Families of rows that turns and mirrors carry onto each other, the same ones carrying the whole set onto itself: the rest of each named row's family, in list order:
5 families of 5 rows:
Dof: [ -9  -4   6  12   5  11 -15   2   4 -18  -9  -7   6 -12   4]
gel: [-22  -3   3  12   8   4   4   9 -18  -6   8   6  12  -4  -1]
fuv: [-18 -13   8   2  -1   7  -3   0   8  -3  -6  -9  17  -1  14]
nodi: [-16  -3   7  15   4  -6  -1  -1 -18  -2  14   7  13  10  -3]
nafe: [ -7 -10   5   7  -2  12 -20  -2 -10 -14   0 -13   6  -5   1]
nurar: [ 7  1  6 13 -2 -6 -7  2 28 -7 -1 -7 -5 -3 -9]
Kofop: [-10  -6  -8   1   0  -3  12  -7 -11  -3   2  12  24  -3   6]
fodok: [ -4  -4  -2   5  -2 -15  16   0  -5  13  -1  18   4  17   5]
koro: [  9   4 -16   0 -18  -5   4   9  -3  12  11  -1 -16  -2  -3]
Zuro: [ -1   3   5  12  -9   6 -16  -1   8 -18   0  -4   4  -5  17]
tus: [  7   9   3   5 -15  -7 -10   7  22  -1  10  -7  -8   3   1]
koz: [-10 -14   3  -4  -1   7  10   2 -18 -10   8   3  12   6  10]
Kun: [ 14   5  -2   1  -5   7  15   2   9   7 -13  -4 -16  -8  -9]
zas: [  6   7  10 -10   4   1   1   3  18 -12   1  -2 -13   4 -10]
bil: [ -1   3  11  11   1  -3 -18  -1  17  -2  -4 -11 -12   5 -10]
Gazo: [ -5  -3  -8  18  -8  -8  11   9 -15  21  -3   8   4   3  -3]
pas: [ 2 11 -5  7  1 -9 20 -3 -2 12 -8 19  3  1 -6]
rutil: [  5  -5 -10  22  -8 -11   4  -5 -17  16  -7   9  -2   6  -1]
penol: [-13   6 -10  13  -4  -4   4   8 -18  15   1  13 -10   1  10]
Poti: [ 15  -2 -10   7  -5  -9   3  -6   2  -1   7  -1 -17   0 -19]
bozar: [-18   5   0  13   5   3   0   2 -13 -16  13  12   2  -2  13]
bif: [-10  -3  17  -1   1  13  -9   6   3  -7 -15  -6   2   6  12]
bezu: [ -5  -4  12  -4   0   9   6   5  21  -5   3 -17  -7  -3  -4]
dod: [ 20  -3 -13  -4  -9  -4   8  -5   4   4 -14   7 -12   0  -2]
bunul: [ 18  -5 -14   9 -14 -10  10   3   6   8   5  -3  -6  -4 -13]

Same family as Zuro: koro, tus, penol, bozar
Same family as fuv: Kofop, Kun, pas, bezu
Same family as koz: fodok, zas, bif, dod

Families of rows that turns and mirrors carry onto each other, the same ones carrying the whole set onto itself: the rest of each named row's family, in list order:
9 families of 4 rows:
lurub: [-20  -3   2   9  20  -4   4 -10  -2  -9   1]
Nibag: [  1  21  -8  -9  -2   3   2   8 -13  15   5]
Gul: [-11  -5   0  -1   0   3 -16  12  -2 -17 -13]
fusub: [  4  18  -3  -3  -1   0   0   8 -20  11  12]
Mudot: [ -3  22  -1  -9   1   3   5   3 -19  17   3]
Vilel: [-20   6  -1  14  23   3 -11  -7  -8  -5   2]
res: [-18   8   0   6  25   0  -4 -11  -4 -11   3]
zazo: [-6  8  3 13 -3  0  5  9 11 23  1]
soru: [  1  19  -6 -11  -5  -3   5   6  -9  11  10]
Kosaf: [ 2 -3 11 15 -1  8 -4  7  4 21 -8]
mub: [-17  11   1  10  25   4  -4  -8  -7 -11   3]
fabi: [ -7  -3  -3  -2  -1  -2 -15  18   1 -17 -10]
mumuz: [-21   5   5  13  20  -2  -7 -10  -1 -10   4]
nuse: [ 3  2  3 15  0 14 -1  7 13 19 -5]
Pugas: [ -4  -3  -5  -2  -5  -4 -12  15  -3 -19   1]
Bino: [-2  4  7 10  3  7  7  4 15 21 -4]
bolob: [-1  3  6 18  6  4  6  6 15 19 -7]
zop: [ -6  -6   1  -1   0   7 -17  15  -1 -15 -13]
dosag: [ -3  -3  -2   2   0   0 -14  19  -2 -16 -16]
Zedin: [  3  22  -6  -6  -3  -2   2   6 -16  11   5]
Mib: [  2  21  -5  -8  -6   2   3   2 -10  16   7]
Dif: [-18   6  -2  12  24   3   0  -5  -6 -12   9]
sal: [ -3  -3  -5  -8   0   0  -6  16  -1 -19 -10]
Tusu: [ -1  16  -5  -4   4  13   7   3 -18  14   9]
Banar: [ -1  -7   0   1  -2  -7 -12  16  -6 -14 -13]
Vepaz: [-18   2  10   3  25   4  -9  -2  -7 -14   0]
Zum: [ -9  -4  -8   3   3   6 -18   9  -6 -18 -10]
zib: [-20   8   3   5  22   9  -9  -8 -10  -9   3]
Tudi: [-18   7   1   4  22   7  -8  -9  -4 -14   3]
doni: [ 9 17 -5 -6  0  0  9  0 -6 16  7]
kofoz: [ -1  -2   3  18   7   7   7   5   9  19 -10]
zatul: [ 1  4  7 14  7  7  2  5 15 22 -7]
rad: [ -1  -5  -3  -5   7   1 -13  19  -5 -14  -9]
fegi: [ -3  18  -5  -8   2  -7   7   9 -14  17   9]
tas: [-2  3  4 14  2  2  7  1 16 19 -3]
saru: [ 6  1 -1 15  3  3  2  5 15 18 -3]

Same family as kofoz: fusub, Dif, Banar
Same family as mumuz: Mudot, nuse, sal
Same family as Gul: Bino, Mib, Tudi
Same family as doni: zazo, Vepaz, Zum
Same family as tas: soru, zop, zib
Same family as Kosaf: lurub, Pugas, Tusu
Same family as Vilel: rad, fegi, saru
Same family as dosag: mub, bolob, Zedin

Families of rows that turns and mirrors carry onto each other, the same ones carrying the whole set onto itself: the rest of each named row's family, in list order:
3 families of 5 rows:
M: [  1  -2  10   2  -3  -3  -5   7  15  20   0  12 -13   8  -3  -3  26   5
   2  12]
H: [ 25  -8  16 -11   2   2  -2 -14 -19  -2 -11   4   5  -5  -5 -20  -2 -13
  22   0]
Q: [ 17   6  -7   0  14  13  19 -18 -20 -11  -9  -4  10  -2   0  -6  17  -8
   3  10]
S: [ 18   6  -6   1  14  19  21 -11 -21  -6 -11  -7  13   1  -6  -2  18  -2
   9  14]
Z: [ 23 -18  13  -9   2   1   3  -7 -17   5 -15   6   7  -3  -6 -21  -3 -16
  20   6]
X: [ 29  -8  14 -11  -1  11   0 -14 -21   5 -12  -3   8  -7  -2 -14   0 -11
  21   3]
A: [ -7   1   8  -3  -6  -7  -1   3  10  19  -1  12 -11  13  -8   1  28   2
   2  12]
E: [  4  20  -2  15  -1  15   7   7  -7   8  -7  19  13   4 -12   3  25   5
   1  12]
W: [ 15 -11  -5  -7 -17  -9  -7   0   5   3   6  13  -9 -12   0 -12   7   2
  22   9]
Y: [ 11   2  -9  -5  12  18  20 -18 -21 -11  -4  -2  11   2  -3 -14  10  -2
   3  12]
B: [  5  17  -3  14  -4   8  12   1 -10   8  -9  20  22   6 -11   2  28   3
  -2  10]
C: [ 23 -11   7 -11 -13  -5  -5   1   8   6   7   5  -6 -10   3 -18   9   8
  22   2]
K: [ 18 -10   1 -10 -13 -14 -10   3   7   0   6   7  -7  -5   1 -14   5   6
  23   4]
R: [ -6  -3   8   1  -3  -5   0  -5  12  16  -2  17 -11   9 -16  -4  32   4
   3  14]
G: [  6  11  -5  17  -3   9   0  -4 -11   3 -10  21  23   6 -11   1  22   4
  -3  16]

Same family as S: M, X, E, C
Same family as A: H, Q, B, K

Families of rows that turns and mirrors carry onto each other, the same ones carrying the whole set onto itself: the rest of each named row's family, in list order:
9 families of 4 rows:
mabo: [-14  -2  26  39  11  -1  15 -11]
Fus: [ 7  0 13 31  5  1 13 -2]
tol: [ 6  2 13 33  4 -8 11 -8]
mup: [-14  -6  25   0  -5 -13  29   1]
taket: [-13  -9  14  33  19   2  22 -14]
tid: [-11  -8  30   1  -2 -12  25   2]
gabod: [-21  -3  24  -3   4  -3  34  -7]
tonov: [-14   1  24  42   7   1  19 -13]
sego: [-11   7  24  -4   6 -12  18   1]
Dafop: [ -7   6  24  39  10   3  17 -12]
vumet: [-19   5  19   0   1  -8  38  -8]
Lanuz: [  1 -12  12  31  16  -5  18  -8]
rito: [-15  -8  27  38  10   3  20 -15]
pez: [ 7  1 13 34  7 -4 23 -9]
bel: [-20   1  24  -1   2   0  35 -13]
Rivun: [-15   4  20  38  14   0  15 -14]
Kivas: [ 0  2 16 36 13 -8 11 -6]
Munav: [ 2  4 21 39 10 -1 17 -8]
sama: [ 2  4 16 39  3 -5 20 -6]
pul: [  5   2   9  29  15   0  17 -14]
Lesa: [ 3  6 12 35 11 -6 20 -8]
lasa: [ -9  -8  25  31  18   5   9 -17]
Lekun: [-20  -4  21  -2  -5  -9  34  -5]
gir: [-14  -7  27  -5   2 -11  14  -4]
tate: [ -9  -4  30   2  -5 -13  29   2]
nede: [-20   5  26   2  -4  -7  38  -6]
fek: [-22   7  24  -3   6  -5  21  -5]
givab: [-10  -5  32   1  -6 -15  18   1]
nifit: [-19   1  20  37   7   4  14 -19]
duvik: [ -5  -5  27   1  -1 -21  24  -6]
Sada: [-16  -1  22  34   8  12  17 -13]
tek: [-21  10  20   1  -2  -7  33  -8]
Vam: [ -8  -8  23  -3   0 -10  29   3]
Begap: [  0  -7  28  -3  -1 -11  24  -1]
mel: [-17   4  13  -6   2  -7  27 -12]
Gan: [-23   2  22   3   4 -10  34 -19]

Same family as taket: sego, Lanuz, fek
Same family as rito: pez, givab, tek
Same family as sama: tonov, tate, nede
Same family as lasa: pul, gir, mel
Same family as gabod: Rivun, Kivas, Vam

